[[124 141 123]
 [106 119 113]
 [113 103 123]
 [149 103 150]
 [125 128 110]
 [144 103 149]]
=>
[[123 124 141]
 [113 106 119]
 [123 113 103]
 [150 149 103]
 [110 125 128]
 [149 144 103]]

[[129 123]
 [124 132]
 [136 118]
 [132 118]
 [139 106]
 [122 141]
 [133 117]
 [130 122]]
=>
[[123 129]
 [132 124]
 [118 136]
 [118 132]
 [106 139]
 [141 122]
 [117 133]
 [122 130]]

[[113 133 122 109 136 113 142 152 138 113 133 118]
 [111 128 125 111 123 113 136 133 120 115 120 121]
 [141 118 149 132 121 135 116 115 119 148 142 136]
 [147 125 129 126 127 120 116 124 114 149 107 139]
 [124 129 135 117 129 143 138 136 136 127 152 132]
 [140 120 132 125 121 109 115 105 117 119 120 136]]
=>
[[118 113 133 122 109 136 113 142 152 138 113 133]
 [121 111 128 125 111 123 113 136 133 120 115 120]
 [136 141 118 149 132 121 135 116 115 119 148 142]
 [139 147 125 129 126 127 120 116 124 114 149 107]
 [132 124 129 135 117 129 143 138 136 136 127 152]
 [136 140 120 132 125 121 109 115 105 117 119 120]]

[[138 145 152 129 141 110 149 140 149 121 150 143 152]
 [103 130 102 110 118 143 109 118 121 138 120 103 109]
 [138 119 125 149 109 137 142 134 151 144 153 154 116]
 [154 134 148 152 144 118 146 145 115 134 114 107 148]]
=>
[[152 138 145 152 129 141 110 149 140 149 121 150 143]
 [109 103 130 102 110 118 143 109 118 121 138 120 103]
 [116 138 119 125 149 109 137 142 134 151 144 153 154]
 [148 154 134 148 152 144 118 146 145 115 134 114 107]]

[[134 127 146 126 120 110 108 134 116 128 140 145 106 140 142 124]
 [143 125 138 139 124 132 133 141 126 124 116 129 132 131 128 135]
 [120 131 132 137 117 127 129 114 121 103 122 125 122 135 139 132]
 [111 136 124 142 121 129 130 114 126 124 140 127 120 134 140 133]
 [118 127 110 132 133 148 149 123 136 132 123 114 149 122 119 133]]
=>
[[124 134 127 146 126 120 110 108 134 116 128 140 145 106 140 142]
 [135 143 125 138 139 124 132 133 141 126 124 116 129 132 131 128]
 [132 120 131 132 137 117 127 129 114 121 103 122 125 122 135 139]
 [133 111 136 124 142 121 129 130 114 126 124 140 127 120 134 140]
 [133 118 127 110 132 133 148 149 123 136 132 123 114 149 122 119]]

[[133 128 117 136 131 106 115 119 127 115]
 [126 130 117 126 117 146 147 104 111 145]]
=>
[[115 133 128 117 136 131 106 115 119 127]
 [145 126 130 117 126 117 146 147 104 111]]

[[123 131 150 132]
 [134 133 121 133]
 [125 131 142 137]
 [122 127 115 131]
 [128 131 128 132]
 [129 131 121 123]
 [120 124 129 134]
 [128 133 156 125]
 [133 126 123 138]]
=>
[[132 123 131 150]
 [133 134 133 121]
 [137 125 131 142]
 [131 122 127 115]
 [132 128 131 128]
 [123 129 131 121]
 [134 120 124 129]
 [125 128 133 156]
 [138 133 126 123]]

[[148 136 136 121 144 117 135 131 118 129 129 113 112 122 138 140]
 [128 127 127 127 128 125 128 129 131 131 130 130 128 130 126 133]
 [128 127 127 127 128 125 128 129 131 131 130 130 128 130 126 133]
 [136 138 121 144 134 113 140 118 145 140 132 117 116 150 108 108]
 [136 138 121 144 134 112 140 118 145 140 132 117 116 150 108 108]]
=>
[[140 148 136 136 121 144 117 135 131 118 129 129 113 112 122 138]
 [133 128 127 127 127 128 125 128 129 131 131 130 130 128 130 126]
 [133 128 127 127 127 128 125 128 129 131 131 130 130 128 130 126]
 [108 136 138 121 144 134 113 140 118 145 140 132 117 116 150 108]
 [108 136 138 121 144 134 112 140 118 145 140 132 117 116 150 108]]
